Look-ups in named tables: a row name and a column name give one cell, copied from the table.

Vep.tsv
	Mir	Lukulad	Vavigos
Tega	0.13	0.11	0.09
Das	-0.56	0.21	0.12
Tig	0.15	-0.35	0.54

Tega, Mir => 0.13
Tega, Vavigos => 0.09
Tig, Lukulad => -0.35
Tig, Vavigos => 0.54
Das, Mir => -0.56
Das, Lukulad => 0.21

Table Tusonit
columns: Ribop, Fer
Tuv: [70, 102]
Gov: [253, 144]
Tizam: [48, 166]
Mam: [213, 96]
Dum: [85, 86]
Fid: [116, 229]
Gigu: [99, 214]
Mir: [108, 222]
Vev: [203, 87]
Pim: [85, 85]
Led: [194, 208]

What is the Ribop of Pim in Tusonit? 85
What is the Ribop of Led in Tusonit? 194
What is the Fer of Led in Tusonit? 208
What is the Ribop of Mir in Tusonit? 108
What is the Ribop of Fid in Tusonit? 116
What is the Fer of Mam in Tusonit? 96
What is the Fer of Dum in Tusonit? 86
What is the Fer of Gov in Tusonit? 144
What is the Fer of Gigu in Tusonit? 214
What is the Fer of Tizam in Tusonit? 166
What is the Fer of Fid in Tusonit? 229
What is the Ribop of Tuv in Tusonit? 70
Row with the largest Fer: Fid

Butubol.tsv
	Finizis	Mag	Sir	Rosi	Nof	Mit
Galipas	182	126	77	109	132	199
Zeran	199	219	129	82	223	186
Dilid	241	204	161	209	88	174
Nopige	110	176	176	151	170	215
Puzig	145	95	138	183	93	157
Duvokos	181	190	56	159	192	116
Zuferit	231	113	141	160	181	132
Pebo	247	77	94	141	129	122

Zuferit, Mit -> 132
Duvokos, Sir -> 56
Zuferit, Nof -> 181
Galipas, Mit -> 199
Galipas, Sir -> 77
Nopige, Finizis -> 110
Zeran, Sir -> 129
Duvokos, Rosi -> 159
Nopige, Mit -> 215
Nopige, Rosi -> 151
Puzig, Mag -> 95
Galipas, Nof -> 132
Pebo, Finizis -> 247
Dilid, Rosi -> 209
Zeran, Finizis -> 199
Nopige, Sir -> 176
Puzig, Nof -> 93
Dilid, Sir -> 161
Duvokos, Nof -> 192
Galipas, Mag -> 126

Table Fakelu
|  | Zegu | Nizadu | Lop | Tam | Dufiz | Munid | Pulu | Rakerel | Zimov | Puf |
|---|---|---|---|---|---|---|---|---|---|---|
| Vekora | -8 | 29 | 50 | 10 | 7 | -13 | 48 | -36 | -32 | -30 |
| Sab | 3 | 28 | -9 | -27 | 75 | -16 | 60 | 25 | 29 | 24 |
| Mepo | 5 | 24 | 18 | 58 | -26 | 37 | -5 | 4 | 7 | 6 |
| Kad | 18 | 0 | 95 | -62 | 82 | -54 | 98 | 11 | 7 | 5 |
| Fodod | 40 | 25 | -1 | 72 | -41 | 67 | -19 | 48 | 48 | 52 |
| Maleg | 6 | 11 | 91 | -36 | 62 | -28 | 71 | 1 | -2 | -2 |
| Kekobe | -17 | 63 | -27 | 28 | -5 | 7 | 33 | -15 | -14 | -9 |

Vekora, Rakerel -> -36
Vekora, Tam -> 10
Mepo, Pulu -> -5
Fodod, Zegu -> 40
Mepo, Zimov -> 7
Kad, Lop -> 95
Vekora, Pulu -> 48
Sab, Nizadu -> 28
Vekora, Nizadu -> 29
Mepo, Munid -> 37
Kekobe, Tam -> 28
Sab, Munid -> -16
Mepo, Dufiz -> -26
Sab, Lop -> -9
Kekobe, Nizadu -> 63
Maleg, Tam -> -36
Row with the largest Pulu: Kad

Gez =
           Difu   Nuzof     Buk   Foriz    Repi  Sadosaf    Ridu     Dap
Pesov     36589    4181  -63114  -91076  -42056   -45362  -46630   39032
Lozizo    13813    2981  -48977   -5315  -42991    14653    2704  -22532
Sev      -38631  -50007   -1703   -6456   12222   -34655  -32838   16109
Ton      -37202  -46030   -7570   -1818   11247   -38436  -36342   19374
Muk      -14842  -29180  -25369  -10525  -11479   -26926  -28072    -593
Nub       32664    4627  -62697  -99302  -34493   -56298  -55713   50187
Bamav     17146    1740  -58524    8543  -43099    26058   18246  -35242
Pasova   -34660  -43390    -948  -18305    7173     4224    4713  -35218
Vuga      31861    6103  -61922  -99587  -36639   -58265  -56666   53559
Zokogav  -26103  -40745  -12227  -14030    1733   -29077  -29591    8498
Vopufo   -28513  -37228   -5146  -10427   -1337     1237   -1433  -27962
Revidon   23169   13077  -64473    7262  -45269    32770   21427  -38145
Gup       37136    3035  -56241  -93157  -41204   -42248  -47308   41929
Pinub     38080    6222  -60226  -98836  -41627   -47810  -51484   47796

What is the Ridu of Vopufo in Gez?
-1433
What is the Dap of Vopufo in Gez?
-27962
What is the Sadosaf of Zokogav in Gez?
-29077
What is the Nuzof of Zokogav in Gez?
-40745
What is the Dap of Pasova in Gez?
-35218
What is the Difu of Pinub in Gez?
38080
What is the Foriz of Vopufo in Gez?
-10427
What is the Ridu of Vuga in Gez?
-56666
What is the Sadosaf of Sev in Gez?
-34655
What is the Foriz of Nub in Gez?
-99302

